In the data rows, the value 128 means zero.
Here is a table of points, one per row:
[160 102 146  77 119 133 142 150 110 121 112  83 161 153 151 125 141 114
 142 112 129 118 126 107 142 133  94 112 128  86 135 115]
[ 80 120 109 156 125 129 138 105  93 117 100 154 149 142 139 127 187 139
 141 149 103 123  96 107  95 116  95 147 108 170 131 105]
[169 142 151 127 153 128 107 135 157 115 129 110 129 141  93 210 135  89
 111 138 167 167 173 109 117 123 122 152 134 157 133 141]
[165 109  93 149 155  93  94 115 146 132 168 144 109 121 118  55 122 107
 132  99 131 139 130 122 121 115 113 126 128 142 123 133]
[108 134 130  97 131  95 179 120 153 105 137 120 148 150 108 106 112 139
 103 121 113 110 145  95 113 131 156 141  91 131 147 118]
[124 138 136 101 136  90 148 132 154  91 127 127 136 148 116 113 109 139
 127  99 121 113 131 111 111 145 134 130  98 143 130 123]
[105 120 195  88 117 107 108 111 121 163 109 158 124  94 106  87 125  75
 133 138 180 141 122 152 151 106 147 152 165 105 143  88]
[179 139 139 174 124 152 127 110  61 178 124 171 138 166 134 143 140 130
 104 111  87 145 153 115 161 158 147 110  69 111 113 139]
[111  88  95 108 124 155 142 150 120 123 101 115 160 112 121 126 160 138
 157 105 129 157 126 102 104 137 116 135 119 115 167 123]
[170 153 132 137 127 126 117  85 116 121 166 167 127 113 137  91 117 127
 124 121 106 134 157 158  80  92  82 134 122 129 116 130]
[124 114 106 113 153 154 145  76 112  78 106 128  85 114 136 139 125 151
 132 169 107 130 123 135 143 134 147 141 130 134 127  95]
[141 150  81  73 125 128  94 150 131 121 139 135 116 171 117 150 148 120
 157 148  96 154 135 167 177 140 107 140 165 119 136 118]
[111 122 123 132 142 126 117 118 175 148 159 130 143 129 153 166 160  86
 129 107  95 135 150 129 105 120 140 178 135 100  73 145]
[140 139 103  79 134  85 144 120 106 112 119 144 104 130 110 156 111 102
 134 113 112 119 104  96  98 146 132 147 130 148 108 118]
[142 123 111 159 160 135 165 116 135 166 122  97 110 142 162 114 147 111
 143 177 147 124 114 123 119 131 162 138 163  69  95 134]
[114 119 153 149 143 104 123  81 140 199  99 179  86 152 137 158 123 172
 141  56 100 186 136 138 153 155 119 148  71  98 137  99]
[ 75  46 205 142 126 153 105 103 143 110 202 122 121 148 156 125 146 119
  90 163 101 173 135 130 132 147 113  87 104 113 129 144]
[133 125 106 137  89 116 139 125 193 116 118 111 131 172  79  94 158 145
  96 135 107 121 116 112 122 122 151 136 112 142  95 106]
[ 91 114 104 181 124 121 138 184 103 130 106  84 109 120 143 152 131  57
 132  84 131 125  93 144 114 145 114 115 142 129 164 121]
[114 101  89 133 120 134 143 121 109 170 127 123 101 147 157 118 108 152
 114 141 131 111 150 113 117  89 117 135 151  99 137 111]
[129 123  86 112 129 145  98 108 145 148 146 102 113  95 138 107 143 111
 107  77 150  83 148 113 116 176 111 114 113 139 148 155]
[127  92 100 141 136 159  61 116 184 134 120 150 177  94 171 147 138 103
 152 102 102 110 113  89 143 116 136 131 152 118  70 143]
[132 127 142 131 129 143 147 165 112 153 135 124 120 131 154 136  96 170
 139 137 149 114 137 161 126 133 126 156 101 153 113 136]
[141 133 127 131 191 142 104 144 167 121 138 110 134 121  82 153  97 131
 113 154 102 104  92 146  91 104 102 132  99  64 186 149]
[144 161  95 128 124 145  76 109 156 102 143 133 165 108 178 119  93 161
 136 105 171 132 130 131 100 174 138 127 117  98 135 128]
[150  95 122 122 136 104  77 123 124 143 120 140 133  66 121 165 107 115
 115 180 119  95 104 147 139  99 103 111  98 168  95 151]
[174  95 143 108 111 143 108 126 110 131 104 108 137 157 162 121 142 131
 162 122 146 117 127 131  96 127 105 126 105 143 147 101]
[138  95 119 124 152 135 148  98 110  95 110 125 107 132 132 124 127 137
 128 119 161 105 112 136 164 141 115 138 141 140 110 156]
[108  83  98 129 101 111 139 151 159 119  97 128 150 123 114 137 142 120
 142 122 135 132 113 175 112 118 115 162 109 120 160 142]
[124 153  99 131  89 127 152 107 132 129 170 117 110 108 155 171 158 117
 146 165 148 103 120 115 126 116 137  92 103 116 149 120]
[109 136 171 125 109 148 109 130 113 155 162 130  99 116 106  91 145 126
 156 110 138 104 114 136 117 107 182 161 106 142 147 107]
[174 103 149 116 160 150  86 121  98 113 114 121 131 129 110 158  98 101
 116 145  88 130 123 149  81 146 198 102 155 149 174 121]
[152 133 127 101 157 120 118 139  92 158 169 115 177 103 100  96 126 140
 115 128 101 124 131 118 171  95 128 125  99 116 118 128]
[148 111 152 131 123 131 158 165 135 143 121 130 137 144 152 116 111 167
  98 125 132 109 141 124 143  93 133 147 150 119 131 141]
[103 139 135 156 104  72  82 181 106  56 155 136 132  81 134 146 151 160
  87 108 153 125 158 132 115 163 157 163 123  96 122 114]
[123 166 161 155  90 167 113 114 149 123 100 169 120 125  92 126 108 123
 106 100 116 101 116 113 166 123 109 123 143 124 141 113]
[136 114 149 118 166 132 176 168 138 161 127 107 107 102 149 132 111 158
 132 126 120 139 101 143 128 156 129 127 145 150 107 116]
[116 156 121 180 113  89 159 109 146 116 124  86 155 121 168 124 112  94
 169 115  68 110 142 154 166 127 118 153 159 166 177 126]
[100 160 171 128  94  89  74  94 114 116 106  95 134 133 152  82 101 151
 133 181 107 168 106 109  93 164 118 110 161 156 118 194]
[127  99 132 129 120 159 156 101 118  71 123 145 140 163 127 112 116 144
 133 119 152 105 150 142 130 137 130 129 158 143 104 167]
[122 104 118 113 153 121 170  97 119  95 128 127 119 122 129 135 125 144
 118 142 153 120 124 147 168 136 129 121 147 113 115 129]
[134 137 153 116 119 144 147 178 143 137 131 125 119 132 143 148 147 177
 129 120 101 107 123 143 115 138 115 113 158 130 103 140]
[151 171 152 124  79 159 139 115 119 102 128 139 118  96 127 136 123 105
 176  95 159 140  93 137 107  66 177  96 119 109 100 147]
[135 119 124 110 111 128 141 148 115 125 118 150 104 147 187 126 100 156
 102 138 106 128 117 149 142  84 136 134 148 130 130 116]
[ 88 174 129 115 186 152 130 184 144 160 123 173 120 156 139 110 117 116
 144 150 176 113 121 120 124 141 127 110 127 175 127 123]
[ 94 135 157 105 115 132 137 162 138 148 120 172  88 112 107 115 147 121
 154 111 132 107 149 109 114 100 136 135 134 140 119 126]
[140 117 109 109  84 117 119 106 123 127 140  99 111 103 127 158 131 121
  96 149 145 108 111 127 151  97 170  91 113 163 142 121]
[140 136 141 133 114 167 153 153 135 130 112 132 111 140 147 141 100 169
 131 137 111 129 125 145  94 110 123 133 137 147  97 127]
[137 154 125 110 138  82 133 137 165  93 152 135 136 165 129 134 125 130
 106  99 145 137  73 159 110 140 137 141  91 122 112 102]
[169  95 139 127  92 108 164 131 121 161 160 152 113  87 111 125 160 126
 115 109 108 165 102 130 150 152 154 111 126 132 136 180]
[165 140 117 113 137 107 106  87 124 153 123 138 154 103 159 125  95 131
  88 101 138 125 163 103 116 123 131 119 157 114 123  88]
[140 150 175  78 150  93 126 119 134 129 125 119 137 145 112 140 150 103
 118  93 130  96 130 145 105 156 113 102 113 146 109  69]
[166 140 129 130 111 139 134 150 128 160 146 165 119 150 130 131 165 120
 104 143 154 139 124 115 140 138 120 141 127 155 166 194]
[124 107 142 107 118 121 158 160 128 132 116 131 114 131 156 126 105 171
 119 115 111 119 147 121 147  90 117 123 142 118 138 135]
[105 146 152  79 119 174 102 114 113 168 123 101 127 110 110 128 107 104
 131 114 114  91 143 128 137 119 146 175  96 119 154 151]
[119  97  93 127 124 141 104 140  95 153 146 107 122 155  77  99 111 118
 120 129 109 142 111 145 109 115 160 115 120 137  92 148]
[ 92 131 103  99 162 142 135 130 160 136 138 107 148 145 143 109 171  99
 121 128  88 131 179 119 162 141 160 109  99 142 109 138]
[119 109  80 140 129 126  88 144 174 133 117 109 100  86 121 128 130 137
 110 132 119 126 137 125 104 179 129 120 113 103 115 101]
[114 148 126 164 132 120 143 123 156 163 132  63 161 104  67 125 119 183
 165 162 149 150 151 148 128 127 130 100 116 153 122 135]
[ 86 177 133  85 127 162 124 114 107 135 139 180 159 113 133 109 105  80
 156 133 137 144 140 170 111 112 111  99 107 113 118 134]
[153 137 141 127 145 144 156 176  82 153 162  95 110 121 140 112 123 150
 126 134 121 126 112 120 124 155 106 164 143 111 103 127]
[141 140 126 134 154 179 112  99 148 127 167 123 133 119 103 149 132 121
  65 119 172 195 100 117 162 105 132 164 135 159 153  96]
[125 151 158 143 115 143 125 102 145 158 108 163 139 114 101 118  89 119
 108 114 135 123 116 137 161 172 111 111 134 138 135 117]
[125 131 122 164 132 114 111 197 115  71  53 109 147  75 157 108 123 100
  73 144 134 183 151 122 147 133 126 139  68 115 116 122]
[ 91 155 125 162 159 108 117 104  68 107 132 114 156 140 110 164 166 166
 136 114 146  97  91 104 151 117 113 153 139 118 112 134]
[110 132 121 161 134  99 119  92 119 122 118 103 116 143 136 125 142 136
 145 136 138 149 148 188 153  87 165 131 156 137 125 159]
[ 69 136 128 127  92 105  95 123 124 135 113  71  93 164 120 123  97 134
 116 135 127 138 109 107 134 135 129 108 114 118 114 165]
[122 143 144 130 103 170 139 160 107 144 160 107 119 118 155 131 117 187
 135 121 125 121 156 123 115 138 120 125 150 144 136  98]
[ 93 141 160 159 177 117 121 108 130 126  76 101 116 122 142 128 173 164
 144 141 135 135 152  93 123 101 164  86 155 124 146 181]
[112 166 124 139 112 154 170 107 145 158 116 194 155 108  96 140  83 114
  75 131 113 133 107 109 116 164 153 100 152 106 134 136]
[152 154 101 122 168  97 114 157 130 121 146 156 101 159 128  90 113 128
 145 149 135 149 129 132 152 113 133 154 148 142 139 127]
[182  93 140 121 131 122 105 137 134 131 100 131 165 171 153 123 145 151
 164 132 143 107  87 140 110 109 133 115 101 127 142 105]
[146 108 119 145 108 154 160  98 112  84 116 137  98 130  98 137 112 140
 136 155 143  99 157 161 127 142 101 155 132 131  76 131]
[106 111 107 130 173 148 167  94 100  92 142 120 120 111 118 138 120 156
 136 115 130 104 103 129 151 145 139 109 155 134 126 111]
[119 151  90 157  87 131 160 104 111 129  84 112 171 140 149  86 186 117
 115 157 121 165 131 166  86 135 132 140 144 149 139 100]
[130 139 125  94 111 130 114 158 147 145 139 166 122 137 121 161 167 138
 141 152 124 129 171 133 171 138 111  96 174 116 157 114]
[101 118 120 164 100 122 132 172 123 100 170 107 140 133 127 167  74  64
 168 133 126 153 126  47 148 119 107  99 116 155 124  97]
[ 91 129 131 129 124  80 137  93  89 131  96 119 160 138 118 153 164 133
 107 134 139 125 126 131 128 114  65 159 150 136 111 133]
[170 172 180 153 112 171 117 130 142 103 102 159 104 119  82  83 158 100
 150 156 128 113 103 122 169 142 109 129 117  88 137 109]
[144 115 141 149 124  77 172 112 160 133 137 135 134 118 157 135 128  98
 167 192 148 115 129  81 120 137 116 143 114 133 156 140]
[132 120 121 173 156 110 109 145 124 101 134 118  95 152 113 126 119  70
 107  87 131 101 181 135  81  96 106  70 130  90 134 144]
[133 142 106  82 142 137 140 134 138  92 132 129  93 112 104 128 132 131
 170 102 129 176 136  85 129 105  98  96 153 104 148 149]
[126  83  92 169 106 103 125 154 104 120 148 154 191 160  70 138 100 126
 165 144 148 131 152 131 132 155 135 153 153 126 144 111]
These points spread out most along one direction. Take the direction at right angles to it along which they spread out most. Then take the direction at right angles to both along which they spread out most. Go by this last direction. Where along it does each point below lie, from 0 to 99? The average is 50, and the first point in the table lies past the average. One standard deviation of the points above along it is 16.
[110 132 121 161 134  99 119  92 119 122 118 103 116 143 136 125 142 136
 145 136 138 149 148 188 153  87 165 131 156 137 125 159] 16
[142 123 111 159 160 135 165 116 135 166 122  97 110 142 162 114 147 111
 143 177 147 124 114 123 119 131 162 138 163  69  95 134] 44
[144 161  95 128 124 145  76 109 156 102 143 133 165 108 178 119  93 161
 136 105 171 132 130 131 100 174 138 127 117  98 135 128] 61
[152 154 101 122 168  97 114 157 130 121 146 156 101 159 128  90 113 128
 145 149 135 149 129 132 152 113 133 154 148 142 139 127] 59
[170 153 132 137 127 126 117  85 116 121 166 167 127 113 137  91 117 127
 124 121 106 134 157 158  80  92  82 134 122 129 116 130] 43
[133 125 106 137  89 116 139 125 193 116 118 111 131 172  79  94 158 145
  96 135 107 121 116 112 122 122 151 136 112 142  95 106] 48
[ 92 131 103  99 162 142 135 130 160 136 138 107 148 145 143 109 171  99
 121 128  88 131 179 119 162 141 160 109  99 142 109 138] 52
[114 148 126 164 132 120 143 123 156 163 132  63 161 104  67 125 119 183
 165 162 149 150 151 148 128 127 130 100 116 153 122 135] 32
[127  99 132 129 120 159 156 101 118  71 123 145 140 163 127 112 116 144
 133 119 152 105 150 142 130 137 130 129 158 143 104 167] 40
[166 140 129 130 111 139 134 150 128 160 146 165 119 150 130 131 165 120
 104 143 154 139 124 115 140 138 120 141 127 155 166 194] 46
[141 140 126 134 154 179 112  99 148 127 167 123 133 119 103 149 132 121
  65 119 172 195 100 117 162 105 132 164 135 159 153  96] 39
[126  83  92 169 106 103 125 154 104 120 148 154 191 160  70 138 100 126
 165 144 148 131 152 131 132 155 135 153 153 126 144 111] 53
[ 86 177 133  85 127 162 124 114 107 135 139 180 159 113 133 109 105  80
 156 133 137 144 140 170 111 112 111  99 107 113 118 134] 31
